|   4.5 |  42.1 |  18.2 | -37.0 |  14.0 | -12.8 |  38.3 | -68.2 | -42.7 |   8.7 |  20.2 |  25.0 |  24.4 |   4.2 |
|  36.3 | -19.9 | -16.6 |  10.3 |  36.0 |  23.1 |  37.8 |  13.1 |  32.6 |  11.1 |  20.7 | -40.2 |  11.4 | -17.1 |
->
|  36.3 |   4.5 |
| -19.9 |  42.1 |
| -16.6 |  18.2 |
|  10.3 | -37.0 |
|  36.0 |  14.0 |
|  23.1 | -12.8 |
|  37.8 |  38.3 |
|  13.1 | -68.2 |
|  32.6 | -42.7 |
|  11.1 |   8.7 |
|  20.7 |  20.2 |
| -40.2 |  25.0 |
|  11.4 |  24.4 |
| -17.1 |   4.2 |

|  18.7 | -66.7 | -63.8 | -16.0 |  -9.8 | -52.3 |  10.3 | -54.5 |   0.3 |
| -18.0 |  38.5 |  26.5 | -17.3 |  -6.0 |  25.5 |  -3.7 | -37.0 |  21.2 |
|  -4.1 |  34.8 |  12.9 |  -6.2 | -52.9 |  20.0 | -54.5 |  21.0 | -20.6 |
| -75.8 |   2.6 |   4.1 |  28.3 |  15.6 |   4.8 |  24.1 |   2.1 |  28.2 |
| -32.3 |  41.2 |  28.4 | -13.4 | -64.5 |  21.6 | -16.8 | -28.9 |  -8.4 |
| -35.8 |  -5.6 | -18.5 |  27.9 | -22.9 |  -2.8 | -19.2 |  -8.3 |   3.9 |
| -24.4 | -64.7 | -55.0 |  18.8 |  61.0 | -42.0 |  27.8 |  14.0 |  28.0 |
| -29.7 |  52.6 |  37.8 | -15.4 | -47.2 |  31.6 | -17.0 | -27.0 |   1.5 |
|  24.7 | -52.8 | -44.9 | -34.9 |   3.2 | -45.7 |   7.0 |  -0.5 |  -8.5 |
| -22.0 | -83.2 | -66.8 |  10.2 |  43.4 | -58.7 |  33.0 |  19.3 |  13.0 |
->
| -22.0 |  24.7 | -29.7 | -24.4 | -35.8 | -32.3 | -75.8 |  -4.1 | -18.0 |  18.7 |
| -83.2 | -52.8 |  52.6 | -64.7 |  -5.6 |  41.2 |   2.6 |  34.8 |  38.5 | -66.7 |
| -66.8 | -44.9 |  37.8 | -55.0 | -18.5 |  28.4 |   4.1 |  12.9 |  26.5 | -63.8 |
|  10.2 | -34.9 | -15.4 |  18.8 |  27.9 | -13.4 |  28.3 |  -6.2 | -17.3 | -16.0 |
|  43.4 |   3.2 | -47.2 |  61.0 | -22.9 | -64.5 |  15.6 | -52.9 |  -6.0 |  -9.8 |
| -58.7 | -45.7 |  31.6 | -42.0 |  -2.8 |  21.6 |   4.8 |  20.0 |  25.5 | -52.3 |
|  33.0 |   7.0 | -17.0 |  27.8 | -19.2 | -16.8 |  24.1 | -54.5 |  -3.7 |  10.3 |
|  19.3 |  -0.5 | -27.0 |  14.0 |  -8.3 | -28.9 |   2.1 |  21.0 | -37.0 | -54.5 |
|  13.0 |  -8.5 |   1.5 |  28.0 |   3.9 |  -8.4 |  28.2 | -20.6 |  21.2 |   0.3 |

|  12.3 |  10.5 | -34.9 |   1.4 | -55.3 |   1.6 | -11.4 |  26.8 | -38.0 |   3.3 | -20.5 | -53.4 |  21.4 |  14.4 |
| -16.5 |  39.4 |  37.7 | -27.3 |  57.8 |  -5.0 | -31.5 | -46.5 |  37.2 |  -3.2 | -12.2 |  55.7 |   3.9 | -39.8 |
|  36.8 |  30.1 | -27.9 |  38.5 | -43.1 | -24.8 | -44.0 | -41.9 | -34.5 |   5.4 | -49.7 | -62.8 |  48.0 | -49.7 |
|  37.3 |  49.7 |  21.6 |  36.2 |  50.3 | -38.1 | -48.1 | -50.7 |  36.2 |  -4.1 | -32.4 | -35.4 |  38.5 | -44.6 |
|  24.3 |  27.4 |  -8.2 |   0.0 | -22.2 |  11.2 |  -2.4 |  24.2 | -26.9 |  16.8 |  24.7 | -29.2 |  25.8 |  26.8 |
->
|  24.3 |  37.3 |  36.8 | -16.5 |  12.3 |
|  27.4 |  49.7 |  30.1 |  39.4 |  10.5 |
|  -8.2 |  21.6 | -27.9 |  37.7 | -34.9 |
|   0.0 |  36.2 |  38.5 | -27.3 |   1.4 |
| -22.2 |  50.3 | -43.1 |  57.8 | -55.3 |
|  11.2 | -38.1 | -24.8 |  -5.0 |   1.6 |
|  -2.4 | -48.1 | -44.0 | -31.5 | -11.4 |
|  24.2 | -50.7 | -41.9 | -46.5 |  26.8 |
| -26.9 |  36.2 | -34.5 |  37.2 | -38.0 |
|  16.8 |  -4.1 |   5.4 |  -3.2 |   3.3 |
|  24.7 | -32.4 | -49.7 | -12.2 | -20.5 |
| -29.2 | -35.4 | -62.8 |  55.7 | -53.4 |
|  25.8 |  38.5 |  48.0 |   3.9 |  21.4 |
|  26.8 | -44.6 | -49.7 | -39.8 |  14.4 |

|   3.6 | -25.6 |  -2.7 |  17.8 |  38.0 |  15.1 |   4.1 |  -0.1 |  -9.5 |
| -12.9 |   0.8 |  51.2 |  14.3 |  43.3 | -46.5 |   5.5 |   4.8 |  -1.2 |
|  -9.2 |   3.0 | -23.5 |  44.8 | -10.9 |   4.5 | -18.3 | -19.0 | -20.7 |
| -14.4 |  25.2 |  52.9 |   8.9 |  13.3 | -20.3 | -41.6 | -34.9 |  23.3 |
| -13.9 | -15.6 |   9.0 |  20.4 |   1.8 |  21.3 | -67.1 |  -3.9 | -10.2 |
|   7.0 | -25.9 | -11.1 |  30.7 | -17.8 | -13.7 | -16.5 |  14.5 | -28.3 |
|  -3.6 |   8.7 |  37.7 |   6.7 |   9.5 |  -6.7 |  15.5 |  16.1 | -27.6 |
|  15.8 | -23.8 |  -5.9 |  19.1 |  16.6 | -40.6 | -47.4 |  -9.9 | -17.3 |
|  -4.9 |   7.3 |   6.3 | -15.3 |  12.8 |  -4.9 |   6.7 | -22.5 |  -9.9 |
| -20.0 | -10.6 | -12.5 |  23.8 | -21.8 | -16.5 |   2.8 | -35.8 | -14.5 |
->
| -20.0 |  -4.9 |  15.8 |  -3.6 |   7.0 | -13.9 | -14.4 |  -9.2 | -12.9 |   3.6 |
| -10.6 |   7.3 | -23.8 |   8.7 | -25.9 | -15.6 |  25.2 |   3.0 |   0.8 | -25.6 |
| -12.5 |   6.3 |  -5.9 |  37.7 | -11.1 |   9.0 |  52.9 | -23.5 |  51.2 |  -2.7 |
|  23.8 | -15.3 |  19.1 |   6.7 |  30.7 |  20.4 |   8.9 |  44.8 |  14.3 |  17.8 |
| -21.8 |  12.8 |  16.6 |   9.5 | -17.8 |   1.8 |  13.3 | -10.9 |  43.3 |  38.0 |
| -16.5 |  -4.9 | -40.6 |  -6.7 | -13.7 |  21.3 | -20.3 |   4.5 | -46.5 |  15.1 |
|   2.8 |   6.7 | -47.4 |  15.5 | -16.5 | -67.1 | -41.6 | -18.3 |   5.5 |   4.1 |
| -35.8 | -22.5 |  -9.9 |  16.1 |  14.5 |  -3.9 | -34.9 | -19.0 |   4.8 |  -0.1 |
| -14.5 |  -9.9 | -17.3 | -27.6 | -28.3 | -10.2 |  23.3 | -20.7 |  -1.2 |  -9.5 |

|   6.8 | -21.2 |  54.5 |
|  56.6 | -21.4 | -41.8 |
| -46.2 | -35.7 |  61.5 |
|  14.9 |  58.6 |  44.6 |
|  14.9 | -36.6 | -24.8 |
|  -2.4 | -29.2 | -37.0 |
|  33.7 | -43.8 |  62.1 |
->
|  33.7 |  -2.4 |  14.9 |  14.9 | -46.2 |  56.6 |   6.8 |
| -43.8 | -29.2 | -36.6 |  58.6 | -35.7 | -21.4 | -21.2 |
|  62.1 | -37.0 | -24.8 |  44.6 |  61.5 | -41.8 |  54.5 |

| -60.1 | -64.6 |  65.4 |
|  69.4 | -71.1 |  71.2 |
| -72.4 | -74.0 |  77.4 |
|  64.6 |  73.6 | -68.2 |
| -75.1 |  66.8 |  66.1 |
| -63.1 |  78.9 |  11.4 |
| -67.1 | -67.3 |  73.3 |
|  59.6 |  61.5 | -71.6 |
| -68.3 |  74.3 | -63.1 |
| -56.9 |  67.1 | -61.2 |
|  69.8 | -71.1 |  66.5 |
|  69.9 | -65.0 | -59.2 |
->
|  69.9 |  69.8 | -56.9 | -68.3 |  59.6 | -67.1 | -63.1 | -75.1 |  64.6 | -72.4 |  69.4 | -60.1 |
| -65.0 | -71.1 |  67.1 |  74.3 |  61.5 | -67.3 |  78.9 |  66.8 |  73.6 | -74.0 | -71.1 | -64.6 |
| -59.2 |  66.5 | -61.2 | -63.1 | -71.6 |  73.3 |  11.4 |  66.1 | -68.2 |  77.4 |  71.2 |  65.4 |

| -23.6 | -13.4 |  71.8 |
|   4.2 | -16.3 | -15.0 |
|  47.2 |  66.6 |   2.6 |
|  36.6 |  21.8 | -11.7 |
->
|  36.6 |  47.2 |   4.2 | -23.6 |
|  21.8 |  66.6 | -16.3 | -13.4 |
| -11.7 |   2.6 | -15.0 |  71.8 |

|  83.2 | -54.5 |
|  14.5 |  62.4 |
| -21.0 | -71.1 |
|  66.3 |  63.1 |
|  72.7 | -44.7 |
|  63.2 |  47.8 |
->
|  63.2 |  72.7 |  66.3 | -21.0 |  14.5 |  83.2 |
|  47.8 | -44.7 |  63.1 | -71.1 |  62.4 | -54.5 |
